In the data rows, the value 128 means zero.
Some points:
[115, 171, 75, 103, 120, 156, 119, 162, 169, 99, 177, 107, 102, 121, 132, 120, 148, 121, 180, 76, 123, 155, 140, 81, 118, 132, 112, 111, 168, 62, 180, 174]
[125, 133, 126, 123, 184, 142, 156, 95, 157, 107, 55, 120, 119, 29, 90, 98, 132, 101, 146, 118, 132, 170, 91, 87, 125, 111, 113, 102, 55, 150, 113, 122]
[92, 113, 135, 134, 55, 136, 121, 155, 128, 163, 91, 170, 194, 59, 120, 110, 143, 126, 140, 204, 121, 120, 108, 106, 120, 150, 149, 140, 116, 127, 179, 143]
[141, 154, 157, 105, 132, 71, 97, 79, 138, 155, 184, 158, 87, 129, 136, 99, 128, 123, 108, 125, 124, 179, 137, 150, 119, 136, 155, 93, 100, 168, 125, 121]
[139, 164, 173, 123, 63, 74, 104, 81, 152, 66, 122, 102, 107, 114, 195, 109, 85, 130, 131, 116, 95, 140, 136, 96, 58, 129, 134, 139, 134, 103, 97, 162]
[166, 163, 90, 134, 111, 114, 118, 194, 162, 145, 90, 137, 81, 136, 70, 104, 131, 101, 79, 128, 99, 152, 157, 151, 127, 131, 83, 212, 150, 113, 135, 100]
[96, 183, 155, 118, 123, 182, 132, 64, 81, 113, 109, 179, 158, 151, 138, 107, 91, 110, 140, 98, 145, 196, 135, 165, 132, 86, 91, 164, 166, 161, 137, 111]
[157, 112, 119, 146, 95, 121, 141, 182, 116, 111, 152, 54, 179, 163, 159, 83, 94, 122, 148, 57, 157, 176, 124, 112, 113, 120, 174, 157, 87, 162, 157, 95]
[105, 146, 166, 71, 109, 111, 108, 175, 149, 83, 90, 79, 95, 117, 136, 132, 137, 146, 89, 118, 122, 141, 139, 130, 218, 162, 94, 58, 133, 149, 140, 137]
[98, 145, 105, 152, 156, 152, 39, 130, 118, 132, 154, 121, 126, 119, 157, 143, 171, 96, 121, 141, 145, 127, 113, 177, 107, 178, 104, 143, 83, 133, 48, 140]
[139, 165, 158, 133, 99, 133, 136, 130, 121, 155, 108, 165, 138, 126, 114, 127, 112, 115, 152, 117, 116, 109, 162, 90, 111, 194, 81, 141, 129, 124, 78, 203]
[117, 127, 196, 161, 165, 117, 126, 120, 110, 82, 147, 127, 108, 141, 147, 127, 116, 149, 136, 141, 152, 75, 80, 98, 160, 219, 154, 142, 157, 139, 131, 117]
[114, 102, 82, 123, 149, 130, 143, 103, 124, 174, 128, 109, 136, 124, 138, 144, 78, 135, 182, 124, 139, 83, 168, 135, 113, 102, 97, 125, 170, 144, 138, 118]
[137, 68, 193, 129, 103, 186, 81, 99, 114, 168, 168, 97, 113, 139, 165, 135, 98, 112, 155, 131, 90, 145, 190, 124, 159, 117, 106, 211, 100, 109, 149, 115]
[157, 199, 138, 152, 160, 145, 142, 144, 178, 124, 76, 105, 122, 172, 169, 161, 168, 178, 162, 162, 76, 128, 124, 133, 117, 132, 175, 174, 152, 221, 128, 172]
[188, 156, 99, 87, 98, 100, 138, 69, 53, 126, 151, 114, 142, 203, 138, 115, 139, 168, 105, 139, 167, 94, 97, 85, 120, 120, 84, 138, 81, 166, 137, 131]
[115, 182, 135, 201, 160, 158, 147, 189, 121, 141, 120, 100, 95, 149, 146, 109, 86, 131, 112, 169, 209, 130, 137, 109, 47, 141, 87, 109, 99, 102, 135, 99]
[174, 124, 196, 140, 153, 69, 158, 181, 92, 82, 150, 144, 161, 50, 135, 104, 155, 126, 106, 119, 136, 113, 144, 101, 136, 114, 137, 205, 176, 128, 155, 125]
[97, 146, 132, 80, 173, 66, 145, 88, 75, 150, 151, 96, 85, 120, 50, 117, 138, 112, 154, 131, 94, 132, 98, 147, 82, 133, 150, 139, 156, 65, 135, 105]
[146, 95, 126, 191, 130, 182, 144, 121, 83, 73, 72, 121, 82, 134, 139, 129, 161, 119, 145, 75, 115, 96, 107, 153, 119, 78, 164, 126, 178, 149, 144, 150]
[124, 120, 74, 90, 176, 97, 122, 181, 118, 129, 88, 163, 133, 99, 113, 132, 70, 168, 144, 128, 85, 138, 98, 164, 105, 96, 119, 127, 111, 170, 160, 162]
[172, 134, 130, 127, 131, 129, 144, 103, 175, 100, 173, 123, 139, 119, 104, 161, 51, 111, 121, 127, 152, 97, 137, 187, 147, 115, 85, 140, 134, 134, 147, 155]
[144, 99, 85, 140, 109, 56, 85, 95, 102, 189, 89, 129, 164, 164, 111, 126, 119, 104, 114, 133, 116, 104, 110, 143, 153, 143, 166, 114, 173, 115, 143, 187]
[105, 74, 133, 182, 112, 111, 182, 109, 200, 142, 132, 167, 163, 163, 126, 147, 138, 166, 111, 54, 78, 133, 73, 142, 114, 122, 96, 122, 69, 85, 117, 124]
[142, 107, 122, 98, 136, 174, 106, 84, 182, 138, 102, 134, 149, 115, 110, 70, 173, 114, 130, 158, 105, 137, 128, 85, 110, 154, 145, 118, 199, 154, 96, 60]
[111, 134, 186, 106, 153, 127, 109, 117, 164, 111, 87, 144, 137, 154, 95, 174, 97, 146, 81, 111, 140, 126, 178, 107, 150, 110, 175, 153, 131, 107, 126, 135]
[140, 82, 123, 122, 95, 102, 144, 143, 114, 107, 92, 172, 113, 153, 152, 156, 160, 88, 112, 139, 145, 174, 130, 94, 145, 155, 49, 107, 127, 111, 134, 143]
[105, 123, 85, 96, 97, 147, 140, 129, 107, 57, 190, 123, 198, 110, 153, 172, 84, 152, 114, 132, 71, 149, 104, 201, 102, 184, 133, 142, 138, 141, 98, 114]
[147, 176, 118, 174, 134, 140, 173, 115, 118, 138, 171, 117, 127, 92, 99, 167, 170, 208, 131, 126, 150, 92, 168, 161, 148, 98, 116, 128, 86, 99, 102, 150]
[123, 70, 90, 137, 194, 121, 143, 137, 107, 153, 142, 129, 130, 133, 156, 66, 156, 132, 71, 106, 157, 186, 134, 154, 130, 134, 144, 132, 160, 106, 81, 187]
[99, 157, 109, 125, 108, 140, 81, 131, 153, 157, 163, 170, 102, 109, 179, 134, 145, 191, 117, 145, 172, 115, 63, 156, 133, 97, 123, 148, 162, 94, 188, 96]
[136, 142, 154, 80, 134, 128, 122, 198, 125, 147, 121, 139, 138, 196, 113, 173, 158, 75, 199, 135, 133, 136, 59, 140, 152, 88, 157, 146, 106, 98, 93, 145]
[206, 94, 167, 174, 100, 150, 139, 140, 152, 130, 141, 131, 128, 107, 105, 117, 127, 165, 154, 188, 128, 189, 119, 110, 128, 95, 118, 62, 155, 112, 107, 96]
[128, 132, 105, 67, 131, 132, 177, 133, 108, 129, 153, 136, 87, 113, 176, 151, 160, 146, 139, 136, 114, 104, 148, 136, 160, 95, 118, 200, 107, 124, 89, 78]
[121, 107, 115, 124, 131, 135, 203, 142, 157, 174, 124, 101, 90, 140, 159, 61, 115, 82, 114, 175, 98, 129, 103, 192, 202, 167, 139, 103, 109, 129, 165, 127]
[138, 80, 144, 138, 119, 95, 87, 81, 193, 82, 117, 134, 118, 130, 104, 163, 128, 118, 126, 157, 238, 152, 127, 177, 116, 132, 159, 139, 127, 129, 142, 120]
[144, 154, 111, 90, 144, 143, 193, 128, 176, 183, 141, 125, 168, 153, 161, 178, 119, 117, 117, 100, 155, 108, 121, 101, 117, 132, 127, 98, 179, 120, 101, 88]
[128, 159, 137, 98, 86, 108, 147, 151, 127, 142, 164, 117, 148, 107, 146, 142, 161, 59, 104, 129, 153, 111, 193, 186, 93, 61, 153, 88, 111, 135, 130, 132]
[142, 124, 105, 123, 135, 164, 124, 126, 88, 170, 93, 105, 72, 70, 166, 200, 40, 124, 75, 123, 129, 162, 138, 74, 142, 128, 192, 137, 117, 119, 140, 134]
[106, 152, 88, 130, 68, 169, 130, 114, 91, 119, 132, 84, 131, 92, 70, 172, 163, 97, 106, 135, 135, 138, 74, 115, 161, 107, 162, 129, 115, 122, 102, 130]
[102, 138, 111, 131, 68, 111, 112, 137, 123, 132, 136, 206, 115, 132, 142, 47, 95, 179, 150, 120, 151, 116, 165, 124, 171, 102, 165, 92, 125, 119, 42, 132]
[45, 64, 138, 126, 90, 96, 168, 134, 155, 165, 162, 142, 70, 102, 112, 142, 150, 130, 185, 116, 181, 131, 154, 113, 87, 170, 125, 149, 140, 233, 134, 151]
[101, 149, 198, 93, 126, 164, 89, 171, 94, 141, 137, 141, 148, 152, 83, 114, 101, 175, 105, 80, 133, 133, 149, 142, 123, 121, 106, 112, 113, 166, 160, 101]
[140, 113, 121, 83, 179, 153, 127, 97, 132, 141, 94, 129, 215, 112, 165, 112, 168, 131, 127, 122, 187, 97, 141, 143, 144, 174, 116, 116, 119, 94, 127, 135]
[147, 164, 157, 189, 139, 82, 144, 123, 95, 116, 82, 174, 136, 136, 155, 144, 113, 83, 151, 122, 100, 125, 184, 168, 134, 185, 160, 93, 103, 97, 113, 30]
[124, 163, 100, 202, 148, 98, 100, 122, 154, 144, 152, 76, 177, 118, 94, 110, 137, 116, 110, 170, 86, 147, 164, 103, 181, 119, 114, 121, 148, 169, 153, 132]
[75, 151, 135, 171, 151, 114, 170, 102, 105, 90, 141, 145, 141, 156, 117, 128, 106, 117, 124, 176, 137, 170, 108, 74, 172, 115, 128, 157, 125, 111, 159, 143]
[142, 110, 33, 130, 154, 148, 100, 144, 103, 55, 173, 186, 115, 158, 104, 155, 128, 79, 145, 121, 112, 99, 166, 99, 159, 125, 152, 102, 128, 153, 164, 122]
[169, 106, 121, 88, 105, 183, 144, 131, 134, 103, 126, 141, 104, 147, 97, 110, 128, 116, 51, 169, 103, 74, 108, 120, 57, 127, 140, 121, 120, 127, 142, 143]
[175, 129, 135, 146, 118, 153, 118, 98, 77, 156, 93, 111, 97, 109, 120, 146, 198, 151, 145, 76, 106, 131, 99, 172, 117, 171, 111, 72, 158, 122, 179, 147]
[96, 90, 120, 146, 105, 118, 129, 151, 133, 135, 108, 81, 132, 148, 57, 125, 113, 157, 101, 107, 129, 141, 134, 114, 140, 163, 132, 136, 173, 123, 73, 106]
[68, 95, 99, 117, 119, 73, 90, 117, 95, 88, 72, 62, 130, 145, 178, 158, 151, 138, 135, 161, 100, 81, 122, 99, 98, 38, 61, 102, 137, 115, 112, 99]
[188, 110, 108, 133, 122, 119, 81, 110, 157, 142, 120, 119, 122, 97, 102, 82, 115, 136, 202, 95, 165, 63, 87, 140, 154, 151, 109, 139, 83, 118, 101, 101]
[142, 85, 163, 108, 189, 158, 139, 162, 100, 124, 147, 103, 122, 133, 100, 128, 117, 148, 179, 202, 108, 145, 136, 136, 110, 85, 107, 75, 120, 111, 97, 168]
[123, 85, 113, 118, 144, 101, 92, 113, 143, 132, 105, 154, 137, 158, 120, 139, 189, 184, 123, 147, 93, 171, 170, 71, 103, 166, 171, 110, 66, 105, 176, 101]
[62, 144, 138, 129, 138, 181, 148, 114, 152, 108, 132, 111, 129, 160, 120, 70, 125, 100, 118, 116, 118, 54, 156, 151, 121, 107, 167, 132, 104, 95, 154, 163]
[119, 127, 165, 159, 168, 132, 99, 151, 147, 181, 205, 167, 144, 120, 161, 151, 119, 71, 75, 71, 79, 76, 61, 73, 113, 83, 110, 105, 129, 158, 106, 123]
There is one direction along which these points spread out most. Take the direction at right angles to it along which they spread out most. Then take the direction at right angles to both along which they spread out most. Go by this last direction. For each point below, how far along it does it lie, from 0 to 99? 50 is the average, and the first point above lies past it. One standard deviation of the points above along it is 16.
[115, 182, 135, 201, 160, 158, 147, 189, 121, 141, 120, 100, 95, 149, 146, 109, 86, 131, 112, 169, 209, 130, 137, 109, 47, 141, 87, 109, 99, 102, 135, 99] -> 56
[114, 102, 82, 123, 149, 130, 143, 103, 124, 174, 128, 109, 136, 124, 138, 144, 78, 135, 182, 124, 139, 83, 168, 135, 113, 102, 97, 125, 170, 144, 138, 118] -> 43
[105, 74, 133, 182, 112, 111, 182, 109, 200, 142, 132, 167, 163, 163, 126, 147, 138, 166, 111, 54, 78, 133, 73, 142, 114, 122, 96, 122, 69, 85, 117, 124] -> 21
[157, 112, 119, 146, 95, 121, 141, 182, 116, 111, 152, 54, 179, 163, 159, 83, 94, 122, 148, 57, 157, 176, 124, 112, 113, 120, 174, 157, 87, 162, 157, 95] -> 58
[147, 164, 157, 189, 139, 82, 144, 123, 95, 116, 82, 174, 136, 136, 155, 144, 113, 83, 151, 122, 100, 125, 184, 168, 134, 185, 160, 93, 103, 97, 113, 30] -> 42
[140, 82, 123, 122, 95, 102, 144, 143, 114, 107, 92, 172, 113, 153, 152, 156, 160, 88, 112, 139, 145, 174, 130, 94, 145, 155, 49, 107, 127, 111, 134, 143] -> 51
[206, 94, 167, 174, 100, 150, 139, 140, 152, 130, 141, 131, 128, 107, 105, 117, 127, 165, 154, 188, 128, 189, 119, 110, 128, 95, 118, 62, 155, 112, 107, 96] -> 54
[45, 64, 138, 126, 90, 96, 168, 134, 155, 165, 162, 142, 70, 102, 112, 142, 150, 130, 185, 116, 181, 131, 154, 113, 87, 170, 125, 149, 140, 233, 134, 151] -> 36
[68, 95, 99, 117, 119, 73, 90, 117, 95, 88, 72, 62, 130, 145, 178, 158, 151, 138, 135, 161, 100, 81, 122, 99, 98, 38, 61, 102, 137, 115, 112, 99] -> 63
[105, 123, 85, 96, 97, 147, 140, 129, 107, 57, 190, 123, 198, 110, 153, 172, 84, 152, 114, 132, 71, 149, 104, 201, 102, 184, 133, 142, 138, 141, 98, 114] -> 42
[142, 110, 33, 130, 154, 148, 100, 144, 103, 55, 173, 186, 115, 158, 104, 155, 128, 79, 145, 121, 112, 99, 166, 99, 159, 125, 152, 102, 128, 153, 164, 122] -> 62
[124, 120, 74, 90, 176, 97, 122, 181, 118, 129, 88, 163, 133, 99, 113, 132, 70, 168, 144, 128, 85, 138, 98, 164, 105, 96, 119, 127, 111, 170, 160, 162] -> 67
[111, 134, 186, 106, 153, 127, 109, 117, 164, 111, 87, 144, 137, 154, 95, 174, 97, 146, 81, 111, 140, 126, 178, 107, 150, 110, 175, 153, 131, 107, 126, 135] -> 68
[128, 132, 105, 67, 131, 132, 177, 133, 108, 129, 153, 136, 87, 113, 176, 151, 160, 146, 139, 136, 114, 104, 148, 136, 160, 95, 118, 200, 107, 124, 89, 78] -> 48
